The same turns and mirrors carry the whole set onto itself and the rows of a family onto each other. Which other rows belong to the same family as each row named below? List them in the order they appear above.
These 16 rows form 4 families of 4 rows each.
Z_752: [ 20  16  -9   7  13   2   0   5  11  -9  17   7  -6 -15 -29 -14  -6 -20
   5  13  16]
Z_693: [ -5   8 -19 -10 -11  -2  11 -10   3 -40 -14  13  -1  -2  -2 -19   2  -3
   9   6  -8]
Z_387: [-10  17   1   6 -10  -8  10  14 -11  -4  -1 -10   4 -13  -7  -6  -8   8
  14   8   1]
Z_993: [  0   9 -11 -14 -10   1  21 -12  -2 -35 -12  14   4  -4   2 -20   8  -5
   4   7  -6]
Z_326: [ 18  17  -9   1  12   5  -7   3   4  -4  12   1  -6 -13 -26 -13  -6 -23
   6  21  19]
Z_873: [ 13  10   8  11   3   9 -20 -15   9 -25   7  17   1   1   0  -5 -20 -17
  -1   9 -10]
Z_468: [-13  24   2   9 -13  -4  -1  14  -9   1  -5  -6  -1 -11  -9  -6  -2   8
   8   8   3]
Z_472: [ 16  15 -11   1  10   0  -3   6   8 -12  13   2  -8 -16 -31 -17 -12 -21
  10  14  20]
Z_483: [ 12   8   4   4   2   4 -19 -17  18 -22   9  23   0   5   1  -4 -17 -19
  -6   4  -5]
Z_340: [  1  13 -14 -12  -6   3  18 -11  -3 -35 -15  13   4   0  -2 -22   8  -6
   5  10  -6]
Z_719: [ 20  17  -9   7  12   5  -2   4  12 -12  13   7 -13 -18 -28 -18  -4 -17
   7  17  18]
Z_256: [  9  13   9   8   1   8 -21 -13  10 -25   2  25   6  -4   2  -7 -22 -16
   2   1  -7]
Z_88: [  0   7 -21 -15 -13   3  14 -13   0 -32 -12  15   6   1   0 -19   5 -10
   3   9  -3]
Z_433: [-16  18   3   7  -9 -10   4  12  -3  -1  -1  -5  -4  -9  -7  -2  -2  10
   9   8   0]
Z_655: [  8  10   7  11  -1   8 -22 -14  12 -26  -1  24   2  -2   2  -8 -21 -17
  -1   9  -8]
Z_726: [-13  22   3  12 -16  -8   3  14  -5   1  -1  -2   2 -10 -10  -6  -2   8
   4   7   4]

Same family as Z_340: Z_719, Z_256, Z_726
Same family as Z_993: Z_752, Z_468, Z_655
Same family as Z_88: Z_873, Z_472, Z_433

